One turning vector, and how many ticks it has turned
The counts run from 0 to 184.
[147 141 130  81 160 150 112 167 129 133 113 105 122 138 140 124  87 155
 124 115 127 100 182 109 159 106 111 124 113 152 159 145 144 127 185 139
 110 117  97 207 144  94 123  77 183 152 131 129 129 163 131 164 124 159
 120 140 120]  157
[123 146 101 149 140 138 154 105 117 121 110  92 138 145 140 171 145 138
  94  83 122 139 211 157 164 137 143 175 127 147 152 170 156 139 136  97
 108  87 146 151 146 176 153 129 113 123  97 125 119 116 138 103 140 122
 115 158 181]  128
[171 156  69 150 147 137  92  94 135 146 118 120 137  94 108 153 169 135
 110 103 148 162 175 147 147  93 115 151 128 109 149 141  76 131 166 126
 116  90 123  98 114 110 144  84 137 109  68 109 102 143 148 140 128 134
 147 147 160]  3
[175 122 124 168  89 118  95  89 132 154 110  96 161 137 130 174 153 164
 157 121 105 181 171 176 127  69 131 123 172 130 164 115 116 173 159 130
 110 146 149 112 139 152 116 117  91 105 107 110 134 110 162 111  87 108
 132 121 136]  8
[139 114 125 120 119 156 117  89 112 132 130 160 159  98  85 127 148 132
 117 113 122 113 156 150  97  70 107 184 126 152 114 201 124 135 164 129
 120 113 171 111 133 112 160  92  88 132 105  81 127 102 169 103 128 137
 149 118 143]  120
[132 113 126 124  99 152 130 122  86 155  93 103 165 128 108 119 121 118
  98 167 115 109 141  89 174 149 132 193 135 202 136 156 131 139 164 137
  95 139 133 193 121 130 150 121 125 130 115 129 140 110 157 117 146 182
 109 144 117]  52
[142 169 102 124 129 153 180 134 106 128  83  72 126 144 183 168 125  95
  85 126 117 143 163 129 206 148 119 147 123 166 186 157 159 151 132  90
  95 120 123 173 137 155 130 150 117 127 125 112 126 113 132 108 159 146
  92 164 155]  35
[159 145  82 154 119 116 122 109 159 174 112 115 158 141 136 190 194  95
 144 138 139 188 152 170 147  73 148 133 135 167 176 138 116 164 123 131
 117 121 120 126 132 164 127 132 102 115 109 119 113 103 149  99 150 147
 112 149 150]  19
[123 134 144 117 131 173 100 117  57 124  90 135 146 141 124 100  92 175
 104 105 110  91 123 118 135 145 141 145 126 106 162 168 141 129 159  91
  64 145 103 155 120 119 139 111 133 154 146 121 155 146 180 142 119 138
 146 119 101]  57
[151 156 127 140 139 155 171 138 107 128 127  80 146 141 168 149 141  59
 116 136 130 125 118 146 148  93 116 139 102 191 197 176 141 143 118 102
 112 118 128 161 120 130 115 108 100 131 134  83 124 110 149 122 182 159
 105 143 132]  36
[153 111 126 143 139 134 118 130 138 153 117 110 150 130 114 124 118 107
 143 175 137 108 151 110 175 119 131 199 141 217 142 146 133 132 157 129
 110 121 135 193 118 132 140  73 159 157 117 131 118 119 149 157 181 177
 109 159 126]  53
[144 178  78 111 110 155 115 143  89 173 116 139 134  96 132 141 164 108
 111 135 145 115 102 138 145 112 112 129 100 159 116 165  78 138 162 135
 115 134 118 171 112  73 152 123 135  91  93 106 126 159 142 107 153 184
 123 141 119]  155
[149 147 105 162 169 103 142 118 141 142 147  96  98 130 123 136 110 112
 119 113 157 143 174 115 149  91  93 140 108 121 154  99 107 149 142 116
 104 112 113 172 171 129 103  46 160 168 125 115 114 137 151 198 118 117
 128 134 126]  106
[121 178 105 118 148 156 132 120  78 131  98 103 130 140 139 127 116  93
  85 108 133 100 124 109 157 131 137 152  83 143 177 171 135 111 139  96
  84 125  98 185 114 136 152 117 134 146 129 122 116 148 169 163 174 162
 125 162 110]  46
[156 178  93 108 130 138 100  93 123 176  67 147 105 155 134 157 122 149
 111 121 128 119 114 102 138  70 133  87 121  90 173 148 142 131 200 132
  99 161 125 177 144 130 149 124 134 136 155 108 123 140 138 169 116 133
 103 114 114]  39
[161 134  87 101 131 171  57  93 129 176  81 158 147 125  99 140 150 154
 138 118 135 117 140 109 124  74 135 144 126 109 137 166 107 120 191 162
 117 138 120 128 118 118 143 101 159 153 109 129 105 149 149 168 128 159
 134 138 105]  173
[167 138  97 157  86 131 123  98 107 172  97 115 177  95 124 171 177 148
 107 124 122 174 141 160 141  98 132 142 142 120 144 141  89 167 161 132
  92 126 144 102 116 137 153 143  84  79  90 122 129 107 150  85 107 136
 137 134 147]  9
[123 149  82 136 102 139 159 114  77 163  81 154 128 124 162 144 117 159
  90 114 136 142 134 105 150 151 118 111 164  80 109 124 106 192 145 130
  69 156 112 174 176 125 143 155 129 120 129 114 155 111 137  91  75 147
 107 124 124]  92
[186 138  88 123 140 165  93  85 132 141  73 120 160  99 137 145 141 161
 116 124 131 144 185 133 188 148 122 163 155 109 130 175 124 121 162 106
 115 105 120  94 110 144 147 117 127 129  81 115 111 132 144 145 131 139
 143 147 179]  179
[169 142 108 136 104 133  66 100 130 162  88 158 150 143 127 148 143 198
 152 125 127 178 141 147 141 100 155 103 171  80 157 128 121 174 165 141
  91 145 123 115 116 141 131 110 110 124 117 132 149 126 156 146  70 132
 130 100 122]  184
[142 196  67 126 154 159 111 123 134 131 117 135 107 122 139 159 168 141
  84  83 138 137 166 158 150 101 131 133 115 115 147 206 146 124 153 108
 121  79 130 136 126 123 150 125 114 110  95 105 119 150 128 115 156 127
 122 151 185]  138
[165 129  93 153 148 141 150 123 179 139 146 128 129 102 149 134 131  92
 149 152 175 148 162 122 172  98  53 162 153 160 120 139 114 169 133 132
 133 107 138 151 159 112  96  65 130 151 110  65 124 117 125 145 134 164
 115 128 148]  95
[141 149  75 181 105 118 133  98 105 169 134 130 120 111  95 142 198  90
 101 122 153 136 131 149 108  80 118 170  89 156 140 119  50 171 119 136
  97 124 139 149 120 138 155  93 126 116  94 107 122 132 169 126 147 143
 117 124 121]  113
[162 122 126 148 121 133 125 165 142 131 145 168 150 101 162 102 114 163
 155 167 164 165 122 142 166 136  89 141 178 135 126 141 123 179 135 111
 102 128 153 144 149  82  86  79 103 142 119  89 169 104 148 113 100 172
 118  77 141]  84
[130 112 143 114 101 165 148 102  47 123 103 130 159 107 111 119 101 156
  87  87 123 105 143 125 106 119 101 160 134 105 126 171 117 158 167 101
  61 135 158 130 159 118 138  88  97 112 124  90 151 108 181 106  98 130
 140 106 132]  109
[124 133  89 163 120 121 128 140  87 159 144 152 135  98  76 106 159 131
  85 126 152 120 123 123  92 100 111 171  90 123 140 148  68 150 167 126
  84 119 145 141 130  82 177  74 129 110 102 102 123 144 160 134 131 158
 130 113 116]  114
[134 102 128 136 117 143 173 152 125 148 132 122 155 103 148 120 115  98
 127 160 164 140 160  99 162 144  77 170 150 174 116 135 117 180 117 124
  93 123 127 186 175 109 101  93 119 156 118 100 137  89 135 114 119 177
 105 123 135]  94
[172 164  56 157 160 131 130  95 147 150 129 144 109  90 137 145 141  99
 127 112 172 145 143 126 156  98  76 138 127  99 125 143  96 138 138 116
 121 117 135 133 161 119 111  82 133 138 112  64 100 143 146 176 130 150
 112 103 155]  96
[157 108 122 140 150 133 105 160 158 168 124 110 153 139 102 134 130 124
 129 146 164 160 215 118 141  98 139 153 105 157 174 148 141 150 160 156
 113  79 113 141 147 121 146  63 159 159 122 164  96 111 124 150 158 151
 115 163 139]  12
[142 124 122 105 148 161 151 178 148 146 135 120 126 129 142 133 125 108
 120 138 154 122 173 107 158 111 112 147 116 214 138 179 159 158 147 136
 122  97 129 205 150  97 125  95 144 140 117 125 126 139 124 112 162 192
 115 148 156]  146
[189 173  76 142 120 145 107  99 140 149  90 116 111  97 147 162 136 135
 122 152 116 120 124 131 195 117  84 150 155 147 135 165 121 106 190 102
 133 138 154 134 104 113 125 107 111 107 107  81 115 140 127 157 141 154
 114 141 174]  44
[141 153 109 134  74 161 130  97  75 162  74 133 150 111 132 138 122 148
  76 145 100 112 124 117 164 166 141 164 157 144 127 154 119 147 175 110
  85 176 138 178 108 134 158 152 112  99 120 132 148 125 162 108 121 163
 118 135 117]  51
[121 124 142 117 148 168 119 141  64 145 104 104 163 133 107 114 125 140
  85  79 144 129 176 123 100 115 157 127  72 119 188 161 115 133 139 119
  73  87  95 124 135 107 161 100 148 149 116 145 116 141 162 124 139 127
 146 141 128]  5
[154 168  67 115 152 156  84 100 135 155  98 202 132 136 125 142 145 145
 134 110 165 147 136 108 130  98 127 116 139  77 121 182 148 138 142 147
 110 131 112 139 144 149 139 116 147 193 145 108 126 123 136 136 126 151
 120 118 131]  80
[112 145 107 114 161 165 169 118  63 128 114 132 123 132 146 111 111 116
  75  72 146 115 123  96 115 117  99 132  82  74 150 163 113 152 128 115
  69 129 115 164 169 118 151 104 143 155 146 100 131 139 153 135 113 133
 128 115 115]  98
